Each row is where one point has got to under a steady rotation. How many ticks took it there?
The counts run from 0 to 131.
[ -2   2  -1 -13 -14 -15  19 -21   3  19 -13 -16 -18 -31  14  -9 -11  30
 -12   3  -8 -19  19   7  -3 -16 -21  16  -9  -5   4 -28]  17
[ -1  19   0 -14  -8 -12   3  16 -26  20  20  -5  -7 -10  11  -8 -29   8
   0  12   1 -36  -7  15  -1  20 -22  -3 -31  -4   4 -11]  13
[ 29 -29 -12   4  -5  -1 -19 -29   9  -8   3  -5 -27  -7  -9  15 -12   7
 -20  -2   2  40   1  18  13  11   6  16  10  -5   1   3]  38
[-15 -14 -17 -29   5 -28 -19  -6  20  18   9   6   5   9  -2  -9 -15   6
  12 -30 -24   4 -12  16 -11   3   8  -4 -16  -1  -7  29]  46
[ -9  -4   2  12   3  -8   6   0 -20  -7  21  34  -6  -5  -9 -19  -5  11
  30  -2  37   7  25 -18  -7  13  -8 -13  -5 -10   5 -21]  95
[ -2   3   6  -7   2  -5  19   8 -15  -5  24 -20   0   6  -8  11 -20  11
   4 -26 -24  -7  13  -2 -11  -5 -14 -40  -7  19  31  -7]  87
[-11 -10   9   1 -27 -18  -2   4  -2  14  -1  19 -36 -23  12 -16  21   6
  12   6   1  11  -2   7  32   1  10  20 -10   6 -14   7]  26
[ 26 -11  20  -2 -19 -23 -15 -12 -10 -16   8 -21   1  -1 -15  -4 -21  20
  15   3  27   8  18   3  18   2  25   1  20  -8  13  23]  126
[-25   8   1 -20  -1 -21  11   5 -10  15  24  30   5 -17  19 -22   5  12
  -3  12   0 -18   1  -7   3   6  -3  13   3   5  38 -28]  100
[  5  11  27  -1   4 -14  -7 -28  21   0  -1   1 -46 -15  21 -12  18   2
   0  26   2   3  10  19  -3  19 -11   9  -9  -1   3  -8]  112
[  7 -10 -29 -21  10 -26  14  -2   6  15   0  12 -18  -7  -6  -5  23  -1
  12 -27  12 -17  20   1  -5 -17  30  -2  25  -8  -8  -6]  58
[ 15 -11 -10 -13   9 -16 -22 -17   9   2   6  -3 -12  15  -1 -14 -19  -2
   6   5  23  14  -2 -12  12  21  35   0 -11 -18   7  35]  42
[  0  18 -24 -14  -4  -8 -17   3  -7  12 -11 -21  20   1 -32   3 -12  23
  -5 -15  14   1   5  -9  -9   1  37   2  -8 -20  -8  -8]  52
[ -4   7  12  -4 -13 -18 -11  -4  -5   3  -1  24  -2   4  13  -1 -34  14
  20  -4  24  -4  -7 -14 -22  29 -32  -3  -6   0 -19  -7]  9
[ 23  -7  18  -4   5 -13 -10  -7 -11  -3  23 -24 -22   2 -14 -19 -29  -3
  19   8  18  -3  -9  28  -8 -13  18  -5  13  -4  17  20]  128
[-12  -8 -25 -25   0 -25 -19 -14  19  18  11  10  17  -5  -5  -8 -13  17
  -5 -40 -15   1  -2  11  -7   6   7   6  -7  -7  -6  26]  47
[  0   5   2   4   7   8   7   2 -16  -6  40 -17   3   2 -10   1 -18  11
  -4 -17 -18 -11  30  -2 -17  -4 -12 -29 -16  13  27  -1]  86
[-14  -1  -8   5  -5 -16 -10  30 -24  23   3  12   1  12  -8  20  32 -13
 -15  -9 -31   2   9  -4   3  11  15   2   7  10 -18 -14]  67
[-10   8  -5  -3  23 -15  10  23  24  25  -3   5 -15   8   1   3  11 -12
  17  -8  12  -5  -9 -21 -32 -14  30   9  21  15 -22 -13]  61
[-16  31   7   7 -17  -3 -22   5   0  -9  18   5   5  18  14   5  -9  15
   4  -9 -16   5  18 -40  -8  15   7 -26 -20  10   9   4]  83
[  6  -3  37  19   3 -14   3 -13  24  23  16  -6   8 -12   5 -27   2  14
   1  11   3  -9  11  -1   7  28  -3  17  -7   8   4  32]  116
[ 15  12  -7   5   4   3   6   2  -8   8   6 -12 -23   7  11  26  23 -16
 -38  12 -26   4  21 -12  -6   4  24   6  19   5  11 -20]  70
[ -2   5   0  -2  -3   5  14 -24 -13  -4   6   3  -6 -19  -8 -10  -8  24
  -2 -28   6  11  -6 -13 -18 -15   0 -21  20  11  43 -26]  90
[  1   6  27 -13  -4 -21   4 -22 -15   7 -24  10 -29 -10   8 -15  31   9
   2  17   4   9  -9   8  26  27  -1  -4  -2 -10  13 -12]  110
[ -2  10   9   2 -14 -17 -12   1 -15  14   5  27  14   0  11 -10 -33  22
  11  -7  30 -12   4 -20  -5  34 -21   2  -9  -9 -14   2]  10
[ 12  12   5   1  13  -3  -2   1  -3   5  -7 -21 -21  20   9  26  12 -19
 -26  14 -24   5  18 -22 -14  -1  24  -2  15  14   6 -18]  71
[  5  -6  16  14  14   0   5  -7  -9  10   4  10 -17  21  -1   8  16 -18
   2 -30 -22  16 -11 -15  -9  22 -10 -35   5  19  -8  21]  77
[  8  -1  33   0  13 -15  18  -1 -29  14 -21 -13 -22  -4 -19   3  12  -2
  -5  21   1   7 -13  18  11  31 -16  -2  -7   4   7 -28]  108
[ 29 -20 -10  -2   2  -5 -19 -17  16  -8   5 -13 -33   2  -5  24 -22  -1
 -14   7   5  35  -6  14  -1  22   9   4   6  -4  -7   5]  39
[-23   4   6 -16  12 -20  11  33 -21   6  25  25  -8  -4   8  -7  -9  -1
  25   9   7 -14 -11   4   5  18 -12 -12  -8  14  19 -24]  98
[-14  19  -1 -36 -19 -25   7  -3 -22  20  -5  -3  -6 -13  15 -11 -11  27
  -3  -1 -10 -33  -1   3  13   2 -10   1 -19  -3  11 -15]  15
[  1 -34   7  -8 -21 -19 -16 -17  -7   8 -19  -9 -13   4 -18   6  -5   9
 -15 -12 -18  44 -11   9  19   0  10  18  -1   1   5   9]  36
[  1  16 -22 -13  -1 -16 -16  11  13  14  -9 -25  25   3 -25  17 -21  23
  -2 -20   8   6 -12  -6 -15   7  27   2  -9  -8 -22 -12]  51
[ 11   5 -23  -7   9  -6  -9  -6 -23   3   8 -22  -9  -3 -34  -8   3   3
  -1 -12  11  -2  21  17 -18 -16  27  -5 -13 -27 -12 -19]  54
[-22  -7  24  -1   2 -27  13   4  -7  12 -25   1  19  -1  -7   2  -4  19
   1  12  -7   5  16 -17  -4  16 -22  25  -3   9  12 -35]  104
[ 19  -3  22  -1 -23 -29 -21  -1   0 -15  -4 -27  -1   4 -14  16 -22  25
  17   2  17  17  14   9  17  11  15  -2  17   4   5  13]  125
[  9  12  21  -3  -4 -17  -3 -29   2   1  -9   9 -38 -17  17 -17  29   4
  -3  19   7  10   4  11  11  21  -3   4  -3 -12  12 -12]  111
[  4   1  36  24   3  -6   6  -7  13  22  29 -19   2 -11  -2 -18  -1   9
  -2   9  -4 -10  -2  17  -3  19  -6  16 -11  14   4  31]  117
[ -7   9  38   5 -19 -10  -9   0   6  17   7 -24   6  -6 -13 -11   2  16
  -1  -3 -21   5 -29  21   8  10   0   2 -10  18   4  20]  119
[  1 -25  11  14  -8   4   1  -7  -6  26  18 -33  -2  -7 -13 -15 -13   0
 -19  20 -16  16  -8   7   3  -7  15  35 -16  11  14  12]  33
[ 15  -8  18   6  -8 -12  29  -9 -12  27 -26 -19 -12 -21 -11 -14  -3  20
  13   3  33   3   4 -16  17   6  -2  12  -1  -1 -10  -7]  21
[-18   9  -1   7  10 -15   1  20  13  26 -12  13   1  10  -3  -8  18 -12
  16  -3   9  -2 -10 -32 -22  -7  37  17  14   5 -26 -11]  62
[  8 -13  13   1  -5 -23  28  -1  -4  18 -35 -21  -6 -12  -4   2 -12  30
  12  -3  20  -1   9 -18  10   6 -12  14   2   2 -17 -16]  20
[  6   6  19  13 -36  -4 -26 -24   5  -7  18 -20  -7 -25 -11   1  -2  30
 -16  -3  -9  21   9  32   4   0   2  15   4   0   7   1]  122
